In the rows, 128 means zero.
Where one turn sends some rows of the set: a few examples, then the rows asked:
k_439: [167 128 149 130 147 118 109 118 135  84 142 146 118 111 131 122 143 128
 150 143 127 160  97 138 122 148 135 122 165 154]
k_832: [168 123 146 127 147 131 111 118 136  90 137 149 124 110 135 123 145 127
 146 144 126 164  93 137 120 144 137 120 165 152]
k_122: [134 146 145 114 163 111 132 122 145 112 144 146 145  96 110 161 175 130
 165 117 134 147 108 141 131 145 139 143 132 141]
k_928: [140 133 128 124 152 134 126 137 148 138 149 158 126 115  98 142 148 127
 153 148 146 149 123 132 111 130 137 125 150 149]
k_21: [135 149 127 103 157 112 143 108 165 100 129 137 145  82 110 161 158 125
 144 122 140 157 108 143 130 153 143 132 118 149]
k_254: [146 155 129 106 154 119 137 130 170 104 150 152 149  93 107 161 153 120
 158 132 138 148 116 140 130 133 127 134 113 153]
k_119: [151 161 148 128 148 105 121 126 149  97 131 132 137 105  94 158 148 120
 147 146 124 164 103 140 142 157 136 147 133 168]
k_22: [137 144 113  86 153 104 124 110 152 116 123 140 126  98 122 163 138 109
 157 129 147 140  98 124 134 139 138 142 129 146]
k_495: [147 147 123 111 156 130 102 131 142 120 133 157 135 106  94 140 137 131
 148 138 141 151 116 114 108 119 133 128 150 148]
k_607: [143 150 145 139 140 126 113 111 159  97 140 136 136 108 111 160 143 108
 144 141 111 148  92 146 140 125 132 128 118 155]
k_525: [132 138 119  98 158 103 143 135 156 131 135 142 127  98 132 154 149 112
 157 126 145 140 115 140 130 151 137 139 141 142]
k_77: [158 139 142 126 155 105 109 117 146 101 136 150 111  98 117 120 165 105
 136 145 154 169 122 167 120 138 125 136 161 146]
k_727: [148 123 125 125 168 104  98 118 140 116 119 153  98 103 112 116 162 120
 136 139 153 138 111 157 132 132 117 140 127 146]
k_550: [157 141 122 111 153 122 121 125 144 103 130 164 100 110 106 121 142 144
 123 144 123 150  89 133 154 145 136 134 134 145]
k_762: [156 136 128 115 154 129 116 135 143  88 130 158 119 116 108 110 144 137
 119 141 122 165  93 142 149 146 131 140 141 149]
k_807: [137 141 131 106 171 116 124 124 148  97 141 147 158  89 124 151 160 116
 146 115 128 146 105 131 124 135 130 153 116 148]
k_212: [141 115 133 132 156 120  96 112 140 108 123 151 109 115 114 117 166 116
 131 146 148 151  99 160 140 126 117 140 126 144]
k_996: [139 119 135 132 156 114  96 110 143 106 128 154 105 111 119 113 163 118
 125 142 143 151  99 153 145 129 113 140 126 147]
k_752: [134 125 135 115 153 122 136 110 154 113 146 145 150  98 127 166 163 117
 156 139 142 144  98 133 129 142 133 141 104 156]
k_806: [157 130 126 118 154 130 112  92 164 100 128 153 103 104 106 129 152 114
 130 153 137 173  90 144 152 131 133 127 148 155]
k_235: [140 150 125  89 139 107 129 126 151 128 135 152 130 101 131 162 140 118
 161 135 147 139 105 122 130 141 130 134 129 141]
k_246: [156 138 128 121 150 122 117 136 146  82 137 154 115 115 112 111 136 136
 121 143 120 159  94 141 150 145 129 136 140 152]
k_398: [155 130 128 126 154 123 110  95 165  98 130 149 101 101 113 126 149 121
 130 150 132 168  88 138 155 132 132 123 151 156]
k_196: [146 129 155 133 162 121 122 126 147 102 136 139 142 115 116 141 155 106
 154 129 117 159 115 146 123 165 124 143 122 173]
k_763: [143 135 132 117 161 120 120 114 161 107 126 134 153  87 117 164 157 133
 169 125 138 143  99 127 125 132 133 123 123 154]
k_204: [142 161 149 125 152 107 112 120 164 116 127 147 142  85 118 145 159 110
 122 140 130 171 115 132 136 142 114 143 122 162]
k_273: [159 127 122 118 167 126 110  91 163 113 136 163  90 102 113 129 153 111
 139 145 133 152  95 141 146 126 130 127 141 151]
k_234: [127 132 119  97 153 112 131 115 146 119 134 142 126 107 134 156 144 102
 157 117 138 128 103 144 126 138 138 137 123 133]
k_512: [161 131 142 128 128 109 109 128 141  92 133 149 117 110 124 119 140 127
 138 161 156 155 113 153 119 147 116 121 128 157]
k_263: [123 127 123 111 150 119 130 103 128 121 138 147 123 107 105 146 151 110
 119 148 151 159 106 133 113 145 153 151 137 145]
k_789: [164 130 134 123 134 110 118 128 131  94 128 146 113 105 133 124 133 135
 137 152 147 139 106 151 108 152 134 116 129 146]
k_430: [164 136 138 124 125 116 111 131 141  93 128 148 123 108 123 122 140 130
 134 162 155 158 111 156 116 143 121 118 131 150]
k_501: [168 142 133 118 155  97 110 112 143 100 139 153 104  89 126 127 150 104
 139 148 158 154 122 156 107 140 127 134 150 149]
k_589: [171 126 136 120 157 123 128 124 137  98 148 156 111 104 138 125 140 128
 139 145 120 153  93 129 125 152 145 129 162 152]
k_778: [141 136 111 105 164 137 108 113 147 103 125 149 134 102  99 132 128 116
 131 123 134 152 113 124 101 123 139 126 138 149]
k_43: [140 137 110  88 170 111 132 135 159 119 127 145 131 103 122 147 137 113
 160 119 137 140 111 127 134 148 131 143 133 152]
k_653: [132 140 145 148 167 119 115 129 163 117 125 131 140  96 119 142 163 117
 136 123 111 152 105 148 141 136 127 132 136 155]
k_921: [126 133 131 119 140 130 136 114 137 130 151 157 117 118  99 147 153 118
 137 144 146 151 117 148 112 140 150 130 139 136]
k_577: [129 117 107 111 168 127 123 108 142 111 120 136 131 100 106 134 138 113
 120 135 144 157 108 128 107 143 149 140 136 157]
k_734: [141 146 161 125 139 121 109  94 153 106 119 143 137 101 117 149 155 114
 145 128 127 163 111 143 120 153 121 118 110 158]
k_472: [154 138 144 127 154 101 108 109 151 100 136 151 103  97 117 117 163 108
 136 141 153 168 123 163 125 144 120 131 156 149]
k_920: [138 138 125  91 155 121 126 120 151 120 133 151 129 109 130 153 140 116
 171 110 129 133 106 130 124 140 133 125 133 137]

k_43 moves to k_920
k_763 moves to k_254
And these:
k_806 moves to k_762
k_273 moves to k_550
k_398 moves to k_246
k_928 moves to k_921
k_119 moves to k_196

Where one turn sends some rows of the set: a few examples, then the rows asked:
k_292: [133 137 126 110 110 106 149 160 134 137 145 111 126 146 141 124 117 104
 149 104 130 134 103]
k_259: [130 131 127  99  97 121 140 140 135 128 139 130 122 147 148 107 114 121
 158 131 127 141 113]
k_538: [139 129 121 125 106 119 127 152 152 122 141 139 114 143 146 126 102 112
 152 117 125 164 116]
k_599: [140 137 117 100 109 109 132 140 157 143 139 113 112 142 144 112 112 103
 143 110 141 157 126]
k_329: [141 136 152 126 112 102 119 154 151 122 122 115 113 166 143 122 141  99
 146 134 143 133 139]
k_353: [155 155 144 122  99 124 153 134 134 133 146 137 111 140 150 147 128 124
 130 122 116 147 109]
k_288: [130 120 138 134 130 111 119 151 138 128 118 114 127 130 165 136 117 137
 135 140 123 151 155]
k_457: [148 143 134 130 106  89 125 156 145 123 122 122 119 167 149 136 161 128
 132 129 120 140 137]
k_693: [133 129 152 137 120 118 138 140 146 121 133 119 137 129 158 150 107 138
 133 107 129 137 151]
k_882: [161 123 139 132 138 102 129 132 139 140 139 115 122 132 162 143 103 130
 144 122 120 153 148]
k_975: [136 134 150 127 112  85 130 132 115 136 118 107 127 158 141 133 153 115
 130 126 126 145 130]
k_688: [142 125 132 126 133 106 134 143 127 146 129 135 133 128 137 143 110 139
 127 104 116 138 144]
k_768: [130 146 136 113 108 123 157 148 133 143 135 113 121 124 153 149 138 146
 119 138 128 147 133]
k_476: [155 142 158 111 118  82 127 157 142 134 111 107 118 158 146 133 134 118
 131 138 139 158 132]
k_741: [149 149 138 115 107 118 154 129 140 138 133 119 108 141 146 144 149 115
 131 130 136 112 140]

k_975 moves to k_688
k_741 moves to k_768
And these:
k_476 moves to k_882
k_457 moves to k_693
k_538 moves to k_329

